Here are some numbered points:
-22:45:38:6:-44:-17:-37:-10:22:7:-33:7:-34:-22:48:24:-29:-6:36:28:-28 0
2:-8:-3:-2:5:17:-20:30:-38:-5:4:7:32:35:54:0:-32:-24:-13:-24:-9 1
-14:17:-10:-18:10:-34:2:38:-45:-4:-29:-28:-20:-42:-5:19:-14:4:41:6:-49 2
1:-9:5:2:0:-44:-39:-14:17:2:4:40:-15:-44:2:19:3:17:46:38:-4 3
-31:2:35:20:-48:-10:-44:-9:-26:-25:21:46:0:8:-18:-5:3:0:-30:1:-33 4
46:-52:22:17:14:13:22:-26:-56:-57:-21:27:-12:-4:-8:-7:-29:-31:-14:-4:19 5
-22:50:37:-23:12:61:7:-27:5:-14:-11:-35:16:74:-5:44:-70:-20:7:2:76 6
26:-34:-43:9:15:-15:-25:-5:65:38:25:15:-12:-6:-9:29:30:49:-1:34:-27 7
-43:-4:36:48:-11:16:42:-21:-41:-43:-19:-1:-7:1:-27:17:-46:-24:68:49:21 8
24:-18:16:-17:14:-44:6:59:-29:21:17:32:16:11:-21:21:15:30:-19:-1:13 9
-2:-9:-15:-19:-5:37:-25:-9:28:13:5:18:-61:-41:-23:26:3:23:-12:-21:-29 10
-6:14:-10:-9:-9:-6:-18:-49:9:-27:-15:-10:-42:-66:58:3:-33:-24:54:12:19 11
3:33:-16:33:20:30:-37:-6:-47:-36:41:8:-13:7:-31:-20:-10:-22:-15:-7:-27 12
-13:-17:7:-38:54:-19:-53:15:45:40:33:45:-30:-2:-22:-17:-16:-27:-21:-18:-4 13
2:-48:-8:-2:-32:-14:18:28:58:58:67:28:38:43:-7:12:9:17:-41:0:-55 14
-6:-48:-39:-62:37:-41:17:19:5:17:-26:-28:38:20:-41:-2:-21:-19:-17:-5:56 15
-9:-95:-46:-49:118:7:71:29:-37:-5:-3:-16:48:-18:-76:-51:-33:-68:-85:-22:97 16
-4:-18:-7:-16:-12:-20:44:5:9:9:-29:-23:30:26:9:-11:36:20:-26:-9:29 17
-1:-35:27:9:-47:-28:59:10:-45:-25:72:59:30:13:22:-37:-17:-45:-16:-35:-33 18
-1:14:-18:37:-32:-11:-49:-6:18:9:-15:-30:-1:1:24:-65:0:-49:11:67:-38 19
7:-5:-45:24:-31:-16:-51:20:-2:12:21:21:43:8:1:15:21:29:-22:33:-47 20
45:0:24:-4:-30:-26:21:28:-4:19:25:33:40:74:27:-28:51:18:-3:48:57 21
-34:50:4:-32:-39:-52:-35:9:-42:-21:-37:-27:-41:-27:43:-7:-3:-6:44:18:-23 22
-6:-12:-52:-26:22:1:-18:61:46:72:8:-8:35:8:-45:-36:6:-26:-22:13:-21 23
10:-7:30:14:-23:-45:-9:-22:70:32:-33:-7:-16:-40:-28:30:19:39:-4:-27:-27 24
8:1:30:-22:-4:-12:19:-13:12:-2:-32:-21:-16:-35:-22:52:0:42:22:-36:-88 25
-29:-8:-29:25:35:16:5:-3:22:12:-47:-36:-6:-31:-17:-41:47:4:-28:-12:8 26
-3:-27:-19:13:11:-56:-8:35:17:34:-31:-42:-12:-15:16:51:8:47:26:9:-14 27
44:-55:68:-46:-25:38:37:-82:-48:-88:-1:-37:-48:13:35:27:-75:-39:79:-63:44 28
4:-14:48:-62:55:-29:-47:-65:-10:-50:-23:-42:-48:-47:-22:-5:-25:-22:52:-1:41 29
-10:15:-37:11:-12:-8:-44:34:46:54:-16:10:47:31:77:10:42:44:-35:21:6 30
-14:-35:18:-2:-31:-34:14:32:-59:-18:-19:-7:-2:18:0:18:5:18:55:-24:46 31
16:-24:-3:12:66:-28:13:-37:25:-8:19:-11:60:52:17:-17:26:10:-14:-23:32 32
11:-23:-60:-11:55:-16:16:15:33:33:20:24:11:-5:-47:16:48:50:-35:26:-29 33
7:6:41:-47:69:-3:106:4:-51:-31:-61:-70:-25:-60:-51:-6:13:7:9:-17:81 34
-3:-1:-32:-24:-9:-4:-25:-12:-25:-26:59:69:17:-13:44:24:-41:-15:-57:43:-25 35
Which three points above are nearest to each new point by angle? Their numbers follow each, nearest first.
-32:52:66:-18:22:101:26:-48:0:-34:14:-4:-30:14:9:66:-35:27:-14:-49:48 6 28 34
-57:-25:-17:23:-43:-13:38:17:-40:-14:33:48:-34:-34:0:-43:-4:-39:-41:17:5 18 4 35
-45:-3:-5:4:-14:5:3:9:24:22:-13:-3:-9:-19:57:-31:47:13:24:23:12 30 26 19
-3:15:-36:3:10:8:-19:28:-32:-3:-19:-4:-46:-27:-3:-50:-11:-50:-13:52:-39 19 12 2
-22:34:34:18:-16:-13:-18:9:11:15:9:37:27:40:-4:0:14:13:-1:-8:-10 4 21 30
4:-8:-8:-11:8:-9:-3:1:31:21:-35:2:15:-3:19:-22:-30:-42:-2:58:-9 19 23 0
38:11:32:6:-7:-1:15:-5:-28:-23:37:20:26:39:0:-27:-21:-38:-54:10:11 18 5 21
25:2:-32:-39:12:17:-9:1:-14:-9:44:30:14:14:-32:-24:9:-11:-1:-1:-3 12 23 35
49:10:-56:-18:-17:13:-9:85:-17:46:24:15:35:-1:-31:-41:-20:-49:-13:31:3 23 20 9
-11:50:58:13:-34:12:1:-34:38:3:-33:5:-26:-17:9:31:-32:-2:66:8:-2 0 11 8
-19:-14:-2:3:13:17:-9:-9:27:12:16:-6:-10:-32:0:55:4:49:6:44:0 7 3 27
9:29:-23:-15:-7:40:3:5:15:13:10:10:30:57:-19:-41:-6:-38:-17:-20:4 23 6 1
14:17:-11:7:-21:3:-64:30:26:38:-9:-11:-51:-33:-8:8:19:20:13:11:-30 10 7 24
46:-18:-1:-68:9:-47:-2:3:10:11:-17:-12:-32:-22:-75:-1:-18:-16:4:-30:-35 25 29 15
-58:-25:0:-2:21:-1:3:-37:-36:-49:-6:9:16:18:-49:19:14:26:-5:23:13 8 4 16
-39:25:22:-64:51:44:-8:-73:20:-36:-68:-104:-34:23:-29:95:-77:15:14:-24:91 6 29 28
-14:-11:-18:-4:25:-51:-27:54:20:51:5:-11:-31:-12:-18:6:13:14:22:-7:-35 27 23 7
31:34:-54:-18:-29:-11:-16:41:6:32:2:31:-24:-30:-1:13:21:27:-15:-45:4 10 30 9
-17:8:71:53:-16:51:-5:-36:-37:-49:5:-32:-71:3:47:-35:-31:-50:17:-38:59 28 8 11
60:7:0:84:-68:4:52:9:-32:-14:83:92:80:104:-8:-31:-10:-34:-22:33:-61 18 21 14
2:1:-18:-18:11:19:-24:73:17:63:8:-6:38:9:21:38:0:29:-48:19:33 30 23 9
31:55:5:-10:-27:89:64:-51:-46:-66:17:17:-38:23:63:52:-58:-6:10:-57:21 28 6 5
84:-47:-67:-52:13:-19:-14:54:92:99:-25:-6:14:-14:-42:-40:7:-26:-34:28:-18 23 33 7
-25:23:-15:-16:-24:12:-14:2:0:1:-1:-1:-9:1:39:-19:36:14:-14:17:-1 30 22 19
